In the data rows, the value 128 means zero.
Every row has one hidden group. Groups can overlap: rows of different groups may look alike. Groups are numbered from 0 in the order they first appear among the rows asked about.
The rows in order, each followed by its group:
[144 146 151 147 145 158 152 162 155 148 136 144 154 147 149 153 148 149 156 150 133 157 146 148 145 136 151 139 149 152 156 143] 0
[161 146 163 139 161 158 150 152 165 164 133 131 152 159 165 148 164 164 164 161 142 158 138 146 156 150 163 154 147 153 151 157] 0
[144 147 148 142 153 157 155 160 162 154 127 135 157 144 160 149 151 147 162 162 128 163 141 152 148 135 166 148 141 154 156 143] 0
[146 154 151 152 165 169 155 175 170 158 138 149 163 153 164 159 154 150 173 171 129 167 152 157 149 137 174 154 153 163 168 145] 1
[147 143 151 141 150 153 150 154 154 154 134 139 155 148 156 154 152 154 149 147 136 155 138 146 145 140 154 144 146 153 151 147] 0
[141 145 148 145 143 156 149 155 147 144 136 143 151 142 149 153 147 146 149 148 138 157 145 146 145 134 153 138 145 152 153 143] 0
[151 133 141 156 127 151 150 150 131 134 144 146 130 130 146 154 151 142 139 135 154 138 154 138 145 154 133 137 146 140 154 150] 2
[152 157 155 155 166 169 155 177 175 160 138 145 162 154 165 156 153 155 171 171 131 166 150 159 150 143 174 155 154 164 167 147] 1
[165 137 157 157 132 154 153 155 136 150 154 152 140 150 159 159 164 160 141 144 166 136 155 142 159 161 132 145 149 145 156 161] 2
[144 163 150 163 170 176 161 183 176 158 149 158 165 156 163 166 153 149 182 172 138 173 157 166 154 136 177 156 164 172 175 142] 1
[166 141 158 161 133 157 155 159 135 153 161 156 140 150 159 162 168 162 146 144 170 139 159 143 161 165 134 148 153 144 157 166] 2
[160 143 162 135 162 158 147 156 168 163 133 134 149 161 165 150 163 162 165 162 140 152 134 142 154 150 165 157 149 149 149 160] 0
[136 122 140 122 132 127 129 131 138 140 113 115 134 136 151 126 145 138 133 147 123 135 122 127 136 130 142 135 118 130 128 136] 0
[148 151 151 145 152 160 155 164 158 153 130 141 162 150 155 154 155 152 158 156 130 165 142 154 150 140 159 145 146 161 158 147] 0
[147 143 146 150 153 163 141 166 159 148 137 146 145 147 150 156 149 149 161 147 143 154 148 149 141 138 156 140 150 152 160 140] 1
[143 151 148 143 148 155 156 160 153 149 130 138 158 143 151 150 153 147 153 153 127 163 140 154 151 136 159 138 144 157 157 146] 0
[166 137 157 153 137 151 152 152 140 153 155 147 139 150 160 157 164 161 141 148 166 136 151 137 158 164 140 147 147 139 151 163] 2
[151 139 157 124 151 144 143 146 157 160 125 119 154 156 166 133 158 154 152 168 132 149 124 139 151 141 163 150 134 142 133 149] 0
[155 158 157 154 165 170 157 176 172 157 138 151 164 155 162 157 158 158 174 167 136 168 152 158 152 144 175 154 157 164 171 152] 1
[158 142 146 167 131 152 156 154 137 138 158 160 138 136 144 165 157 154 144 127 166 140 165 143 154 158 125 136 154 143 160 159] 2
[153 147 154 143 153 151 153 154 161 156 126 133 158 154 157 143 156 154 157 153 131 161 138 151 148 142 158 148 140 154 154 149] 0
[135 142 139 141 142 148 146 150 149 139 130 134 152 137 152 150 143 138 148 150 137 155 140 143 139 134 152 133 140 149 147 136] 0
[141 146 145 142 145 149 152 152 147 146 130 137 155 143 149 154 150 145 148 153 134 161 138 150 147 132 158 139 142 154 153 142] 0
[165 133 157 151 137 145 149 150 143 153 153 147 138 148 164 155 162 160 142 151 163 133 150 133 157 161 140 148 142 138 149 160] 2
[135 128 142 121 139 132 134 135 146 144 112 116 139 140 153 128 144 139 140 151 120 140 121 131 135 128 148 137 118 135 136 135] 0
[152 141 147 146 138 137 146 146 142 143 141 142 150 141 151 147 158 151 143 144 152 153 144 144 148 151 150 138 130 148 148 151] 2
[163 144 163 135 161 158 147 155 167 165 135 134 151 160 169 151 164 163 166 161 140 155 136 146 156 152 163 156 146 150 149 160] 0
[148 150 151 143 155 156 157 163 159 154 128 135 158 149 158 151 152 154 159 157 130 162 143 153 149 142 160 147 144 156 160 146] 1
[143 162 152 162 170 176 159 181 177 158 146 153 164 154 166 163 152 148 178 171 134 173 156 164 151 135 177 158 162 171 174 145] 1
[142 146 147 142 146 150 152 156 149 145 134 140 155 144 150 150 150 145 146 152 134 158 140 150 148 133 156 139 144 156 152 142] 0
[153 147 153 141 154 151 154 153 161 157 128 131 155 153 161 150 158 156 156 153 133 158 138 151 148 142 158 148 140 154 154 150] 0
[147 156 151 159 160 169 157 176 168 152 142 153 157 149 155 158 154 150 170 163 150 166 157 161 145 150 169 148 156 164 171 145] 0
[150 151 152 144 154 160 157 165 161 153 132 139 161 154 159 151 155 153 162 161 132 164 145 156 152 143 163 148 148 161 159 148] 1
[156 141 144 166 131 156 155 156 135 134 159 158 138 136 140 166 157 149 143 125 164 143 163 144 152 156 129 136 153 145 160 159] 2
[137 149 146 143 145 151 151 154 147 144 127 136 156 142 146 148 151 141 147 152 128 160 141 151 147 128 155 137 141 154 153 142] 0
[141 148 145 143 142 152 151 156 151 145 135 140 158 144 150 154 150 146 149 151 136 160 142 150 147 133 154 139 144 152 153 142] 0
[145 149 148 143 159 160 153 163 165 153 128 139 156 151 161 150 151 148 164 164 128 163 140 150 149 137 167 150 145 156 157 145] 1
[137 128 144 123 142 135 132 141 145 147 114 110 140 141 155 124 145 141 142 154 119 139 117 128 138 128 149 140 118 135 132 137] 0
[137 157 150 157 166 173 157 177 172 158 140 151 166 149 160 159 152 147 174 169 131 168 154 160 149 130 177 153 158 166 170 141] 1
[144 163 150 161 169 178 161 182 175 157 147 159 164 153 162 164 154 150 178 170 138 172 161 165 150 137 177 156 164 172 174 144] 1
[158 143 164 136 161 161 147 156 169 165 135 132 152 157 168 151 164 161 165 163 140 156 134 146 156 152 164 155 147 150 150 157] 0
[149 131 152 147 125 122 148 129 126 147 137 135 142 143 145 128 161 156 124 143 146 142 146 134 155 142 136 135 121 134 143 157] 2
[139 122 141 119 136 128 133 130 139 147 114 112 139 142 156 124 148 142 136 149 125 136 120 126 141 131 146 135 115 129 128 141] 0
[148 144 150 150 149 160 146 166 158 152 135 147 148 148 154 156 152 151 160 150 131 155 146 146 145 139 158 143 151 153 158 145] 0
[161 139 148 162 132 156 155 158 134 139 157 156 136 139 147 163 158 154 144 132 163 137 162 140 154 157 127 136 152 145 156 157] 2
[157 139 146 163 134 153 154 156 134 138 152 152 132 139 147 160 157 151 145 133 164 136 159 140 151 156 126 138 151 144 155 157] 2
[149 145 158 131 157 146 148 152 164 166 124 126 159 159 170 135 161 158 158 170 132 155 129 145 153 139 166 155 131 149 143 151] 1
[144 150 147 144 149 153 158 157 156 147 129 133 158 145 152 149 151 146 156 155 128 161 143 151 149 136 159 144 141 155 157 145] 0
[145 162 152 162 169 177 160 183 176 159 147 156 167 154 165 164 154 148 177 170 136 173 157 166 151 135 179 159 163 170 173 145] 1
[144 158 148 163 162 175 159 181 170 150 144 155 161 148 154 162 149 148 173 164 139 167 158 162 149 138 170 147 160 168 173 142] 0
[148 148 149 142 150 148 152 153 154 152 126 135 158 148 154 143 154 153 152 151 128 162 140 152 148 136 157 144 136 156 157 146] 0
[153 159 156 158 165 172 157 179 172 157 142 151 163 154 163 161 158 156 174 170 132 172 154 162 151 144 174 154 157 167 170 150] 1
[163 139 150 159 134 156 153 158 135 139 153 155 134 140 151 157 160 154 143 137 163 139 158 143 154 158 128 138 151 146 157 158] 2
[145 146 151 143 146 145 154 156 151 154 127 135 157 147 151 145 151 149 150 151 128 161 141 151 148 139 157 140 130 155 154 145] 0
[168 138 157 157 135 150 151 151 133 153 156 150 137 152 160 158 165 162 140 145 167 136 155 139 161 165 136 148 147 138 153 164] 2
[128 139 135 151 147 154 147 159 154 140 133 146 144 134 148 154 143 134 155 150 136 147 146 141 137 126 154 134 148 150 158 140] 0
[149 145 150 141 151 151 152 153 154 154 131 137 156 151 155 154 154 153 152 150 135 157 139 149 149 140 154 144 143 154 151 148] 0
[145 160 152 162 171 179 161 183 177 159 149 159 166 152 164 163 154 148 181 171 136 173 161 166 152 134 178 156 164 171 175 145] 1
[131 147 142 153 154 160 148 167 164 148 134 146 154 142 159 154 147 139 163 160 130 158 148 152 141 127 163 145 153 157 164 138] 0
[141 147 147 144 147 152 154 156 150 146 131 139 157 146 146 148 152 145 149 152 126 162 142 150 150 130 157 137 142 154 154 142] 0
[165 139 154 160 133 156 155 157 135 149 156 155 135 146 155 160 163 159 146 142 167 138 160 142 159 160 130 146 152 146 156 163] 2
